Each row has a name. Each question is about the rows just above it.

[ 5.76  8.52  3.65 -4.54 -2.10 -1.94  3.73  3.19 -2.27 -5.89 -3.69 -5.90
  7.75  5.42 -2.61 -6.85 -5.30  0.49  5.91  3.22 -2.11 -3.23  0.10  4.14
  3.11 -1.15 -5.82 -4.95  0.40  4.01] -> vifen
[ 2.08 -6.53 -3.21  3.19  4.68 -0.25 -5.40 -4.72  2.21  7.73  6.70 -0.83
 -6.55 -6.60  3.65  4.04  3.66  0.15 -3.94 -1.25  3.76  4.50 -0.02 -3.23
 -5.28 -1.34  4.15  4.99  2.01 -0.74] -> luvel
[ 7.58  0.30 -5.76 -5.50 -2.27  5.04  2.37 -3.85 -5.83 -0.90  6.15  7.90
  2.93 -4.45 -7.99 -3.05  2.81  4.81  0.61 -2.74 -2.39  2.08  4.25 -2.11
 -3.66 -6.81 -3.06  2.35  5.71  3.43] -> Rir
Whose row is [ 7.58  0.30 -5.76 -5.50 -2.27  5.04  2.37 -3.85 -5.83 -0.90  6.15  7.90
  2.93 -4.45 -7.99 -3.05  2.81  4.81  0.61 -2.74 -2.39  2.08  4.25 -2.11
 -3.66 -6.81 -3.06  2.35  5.71  3.43]?
Rir
The one value in Rir and luvel:
[2.08]
Whose row is [ 2.08 -6.53 -3.21  3.19  4.68 -0.25 -5.40 -4.72  2.21  7.73  6.70 -0.83
 -6.55 -6.60  3.65  4.04  3.66  0.15 -3.94 -1.25  3.76  4.50 -0.02 -3.23
 -5.28 -1.34  4.15  4.99  2.01 -0.74]?
luvel
The one value in luvel and Rir:
[2.08]

[-0.25 -1.11  1.75 -0.98  0.36  0.79  0.85 -3.80  0.25 -0.81  0.14] : modof
[ 3.13 -1.31 -0.06 -0.21 -2.64 -2.65 -0.81 -0.04  1.74 -1.69  0.11] : luzi
[-0.25 -1.11 -4.06 -0.98  0.36  1.75  2.80 -9.22  0.94 -2.69  0.25] : fiv
Which value is in both luzi and modof?
[-0.81]
Where do [ 3.13 -1.31 -0.06 -0.21 -2.64 -2.65 -0.81 -0.04  1.74 -1.69  0.11] appear?
luzi
Whose row is [-0.25 -1.11 -4.06 -0.98  0.36  1.75  2.80 -9.22  0.94 -2.69  0.25]?
fiv
Whose row is [-0.25 -1.11  1.75 -0.98  0.36  0.79  0.85 -3.80  0.25 -0.81  0.14]?
modof

[-7.22  2.46 -2.38 -1.43  6.21  2.79 -0.82  0.21 -3.30 -3.87 -3.65  3.53
  0.65  1.73  2.58  8.39  1.74 -0.15 -1.57 -0.96  3.74  1.87  1.42  0.64
 -2.22 -3.14  6.18 -2.61 -0.67  3.77  4.07  4.63 -4.38 -2.48  6.43  4.50
  2.99] -> dedug
[-5.00  0.78 -1.98 -1.17  5.35  2.54 -0.12 -0.63 -4.23 -5.11 -3.65  3.48
 -4.24 -0.33  3.10  9.36  1.23  1.57 -2.34 -1.12  2.33  0.73  3.47  0.67
 -0.81 -4.29  6.39 -0.77 -0.52  0.69  2.59  4.67 -5.08 -1.95  5.86  4.16
  4.03] -> padar
[-5.30  0.95 -2.03 -1.19  5.53  2.56 -0.23 -0.55 -2.45 -5.03  5.85  3.54
  0.59 -0.13  3.03  9.26  1.22  1.41 -2.30 -1.10  2.47  0.87  3.27  0.70
 -1.65 -4.23  6.47 -1.04 -0.58  0.83  2.72  4.71 -5.04 -2.02  5.91  4.21
  3.95] -> golen
[-7.38  2.69 -2.40 -1.44  6.17  2.81 -0.88  0.35 -3.36 -3.70 -3.59  3.49
  0.68  1.97  2.54  8.27  1.88 -0.32 -1.43 -0.96  3.90  1.98  1.20  0.57
 -2.34 -2.99  6.07 -2.75 -0.66  2.34  4.22  4.55 -4.26 -2.53  6.49  4.54
  2.87] -> Mesil
[-5.72  1.26 -2.13 -1.29  5.69  2.57 -0.37 -0.39 -2.66 -4.86 -3.75  3.55
  0.59  0.26  2.97  9.16  1.26  1.16 -2.20 -1.09  2.77  1.12  2.98  0.72
  5.85 -4.03  6.55 -1.39 -0.63  5.86  2.97  4.68 -4.93 -2.13  6.02  4.24
  3.77] -> kede
[-6.13  1.57 -2.25 -1.36  5.99  2.64 -0.48 -0.22 -2.78 -4.66 -3.78  3.57
  0.64  0.68  2.86  8.99 -4.24  0.85 -2.06 -1.03  3.00  1.33  2.68  0.70
 -1.51 -3.80  6.57 -1.65 -0.69  1.44  3.17  4.75 -4.83 -2.19  6.20  4.30
  3.61] -> Bol
The one value in golen and padar:
[-4.23]
Which value is in both Bol and dedug?
[0.64]
Which value is in both dedug and padar?
[-3.65]
Which value is in both kede and dedug?
[3.77]
Which value is in both Bol and Mesil?
[0.68]
Whose row is [-7.38  2.69 -2.40 -1.44  6.17  2.81 -0.88  0.35 -3.36 -3.70 -3.59  3.49
  0.68  1.97  2.54  8.27  1.88 -0.32 -1.43 -0.96  3.90  1.98  1.20  0.57
 -2.34 -2.99  6.07 -2.75 -0.66  2.34  4.22  4.55 -4.26 -2.53  6.49  4.54
  2.87]?
Mesil

[ 1.46  2.39  3.17  2.61 -0.58  0.18  2.38 -0.93 -0.83] = gumap
[-0.10  0.71  1.00  1.78  1.66 -1.16  0.36  1.36 -0.60] = konug
[-6.25  2.08  4.47  0.95  2.86 -4.76 -3.85  4.21  4.47] = kavup
[-0.29  0.94  0.55  0.58  1.36  4.46  0.04  1.70  1.21] = bimud
[-2.24 -1.22  4.58 -2.92  3.02 -6.77 -3.50  2.06 -0.16] = mefek
[-0.76  2.33 -4.71  1.70  1.35 -1.51  1.21  1.46 -0.40] = zak
[-1.25  3.24  2.80  2.35  0.41  0.76  2.36 -0.12 -0.83] = pone
[-6.80  3.39  4.47 -8.25  3.34 -5.50 -3.38  4.16  0.70] = deraf
[ 0.77  0.70  0.76  1.30  1.45  0.94  0.02  1.20 -0.37] = vobu
The one value in kavup and deraf:
[4.47]
The one value in vobu and deraf:
[0.70]
Shared by gumap and pone:
[-0.83]
Which value is in both vobu and pone?
[0.76]
Which value is in both zak and gumap?
[1.46]
Which value is in both bimud and vobu?
[0.94]

[-1.02 -1.77  0.52 -0.26  1.23] = sozu
[-1.20 -0.54  0.93 -0.31  0.54] = tusib
[ 2.18  3.10 -2.56  4.22  4.23] = Gusa
[-0.17  4.22  2.42  1.96 -1.78] = lam
Shared by lam and Gusa:
[4.22]
Which value is in both Gusa and lam?
[4.22]

[ 1.65 -0.62 -1.92  2.46 -4.09  0.97] = zibuk
[-2.53  2.39  2.57  2.12 -0.55  4.85] = disi
[ 6.07 -0.41  2.57 -0.55 -2.05  0.25] = fafiv
[-0.62  2.46  0.25  3.45 -2.97  0.90] = suf
[-0.54 -0.11  3.12  2.32 -6.66 -0.63] = Muf
[-0.62  2.46  0.25  3.45  5.51 -3.66] = dov
[-2.52 -0.55  2.57 -3.91  3.11 -1.09] = Vukem
[-2.40 -0.66  5.68  0.87  3.79 -3.87] = Fov
[ 2.57  0.29 -2.53  0.60 -2.06 -2.71] = Nodad
[-5.21 -2.05  2.24 -4.66  1.50  3.61] = Zovin
Which row holds [-0.54 -0.11  3.12  2.32 -6.66 -0.63]?
Muf
Shared by fafiv and Zovin:
[-2.05]
The one value in Zovin and fafiv:
[-2.05]
The row with [-0.62  2.46  0.25  3.45  5.51 -3.66] is
dov
The one value in fafiv and dov:
[0.25]
Shared by Nodad and Vukem:
[2.57]
Whose row is [-0.62  2.46  0.25  3.45 -2.97  0.90]?
suf

[-4.43 -1.47  1.28 -5.98 -2.01 -2.57 -3.85 -1.46  5.06  1.02 -2.96  0.05]  pagip
[ 0.50 -1.46 -1.47  1.30 -1.81 -3.39  4.88  2.57 -0.17  6.32  0.79  5.06]  Ripez
[ 0.30 -3.89 -0.74  5.60 -1.47  1.25  1.44  0.06 -1.10  1.32 -5.25  2.20]  bovar
[-0.76  2.06 -3.46 -5.25  1.49 -3.60 -3.39 -5.41 -0.65  3.50 -5.63 -2.28]  Zere
[-4.86  1.28 -1.61  0.06 -4.85  7.03  6.52 -4.37 -1.47 -1.74 -5.74  5.11]  Ronok
The one value in pagip and bovar:
[-1.47]
The one value in bovar and pagip:
[-1.47]
Which value is in both Ripez and Ronok?
[-1.47]
Shared by bovar and Zere:
[-5.25]
The one value in Ripez and bovar:
[-1.47]
The one value in Zere and Ripez:
[-3.39]
The row with [-0.76  2.06 -3.46 -5.25  1.49 -3.60 -3.39 -5.41 -0.65  3.50 -5.63 -2.28] is
Zere

[ 3.35 -1.97 -1.42 -5.49 -7.59] -> ragup
[-3.39 -5.49 -1.43 -6.59 -7.59] -> Zefak
[ 2.10 -3.19  7.56 -5.62 -5.50] -> Dogi
[ 2.10 -3.19 -5.63 -1.52 -1.43] -> belo
[-5.63 -2.71  7.02 -1.51 -4.36] -> bik
[-5.50 -5.21 -1.43  0.42  1.98] -> Vanoz
The one value in belo and Zefak:
[-1.43]
The one value in Vanoz and Dogi:
[-5.50]
The one value in belo and bik:
[-5.63]
Whose row is [-5.63 -2.71  7.02 -1.51 -4.36]?
bik
Which value is in both Vanoz and Zefak?
[-1.43]
The one value in bik and belo:
[-5.63]
Shared by Vanoz and belo:
[-1.43]

[-6.17 -1.60 -1.43  8.07] : veko
[ 1.13  4.48 -6.17 -3.31] : sib
[-1.84 -2.77  0.23  5.31] : ravo
[-3.66  0.81 -1.42 -0.58] : pabi
[ 0.02 -0.81  1.74  0.16] : ragod
[-3.67  5.30 -1.53  4.97] : Lezif
[-1.84  0.39 -2.77 -2.19] : Gab
[-1.43  0.86 -6.16 -1.83] : rigep
[ 3.68  5.30 -4.33 -3.06] : vede
Where do [ 0.02 -0.81  1.74  0.16] appear?
ragod
Shared by veko and rigep:
[-1.43]
Whose row is [-1.84  0.39 -2.77 -2.19]?
Gab
Whose row is [ 1.13  4.48 -6.17 -3.31]?
sib
Which value is in both sib and veko?
[-6.17]
The one value in vede and Lezif:
[5.30]

[-2.38 -5.04 -8.04 -2.09]  tedi
[ 1.88 -2.13  1.64 -2.47]  vite
[ 2.24  1.64 -6.82 -2.37]  teb
[-7.19 -2.37  0.22  1.27]  fam
[ 1.65  6.81  0.61 -7.20]  tego
[-2.25 -4.33 -6.11  1.58]  Fato
[-3.80  0.23  5.41  4.10]  ralek
[-0.25  7.88  1.97  1.25]  gote
[-5.90  3.22  1.53  6.51]  zap
[ 0.22  5.67 -7.19  0.17]  Nasi
[ 5.69  1.66  0.33 -5.65]  Bes
[-0.11  1.54 -8.12 -0.01]  Refut
The one value in teb and vite:
[1.64]
Shared by teb and fam:
[-2.37]
Whose row is [ 1.65  6.81  0.61 -7.20]?
tego
Where do [ 1.88 -2.13  1.64 -2.47] appear?
vite
Where do [ 5.69  1.66  0.33 -5.65] appear?
Bes
Whose row is [-2.25 -4.33 -6.11  1.58]?
Fato

[ 0.52  0.09  1.04  7.61 -0.82 -0.09  0.95 -0.45  7.61 -0.24 -0.67  0.02]  tukav
[ 1.49  0.09  1.04 -0.83 -0.82 -0.09  0.95  0.95  7.61 -0.24 -0.67  0.02]  Taki
[-0.83  0.09  1.04 -0.83 -0.82 -0.09  0.95 -0.82  7.61 -0.24  0.96  0.52]  kef
Which row holds [-0.83  0.09  1.04 -0.83 -0.82 -0.09  0.95 -0.82  7.61 -0.24  0.96  0.52]?
kef
The row with [ 1.49  0.09  1.04 -0.83 -0.82 -0.09  0.95  0.95  7.61 -0.24 -0.67  0.02] is
Taki
Whose row is [ 0.52  0.09  1.04  7.61 -0.82 -0.09  0.95 -0.45  7.61 -0.24 -0.67  0.02]?
tukav

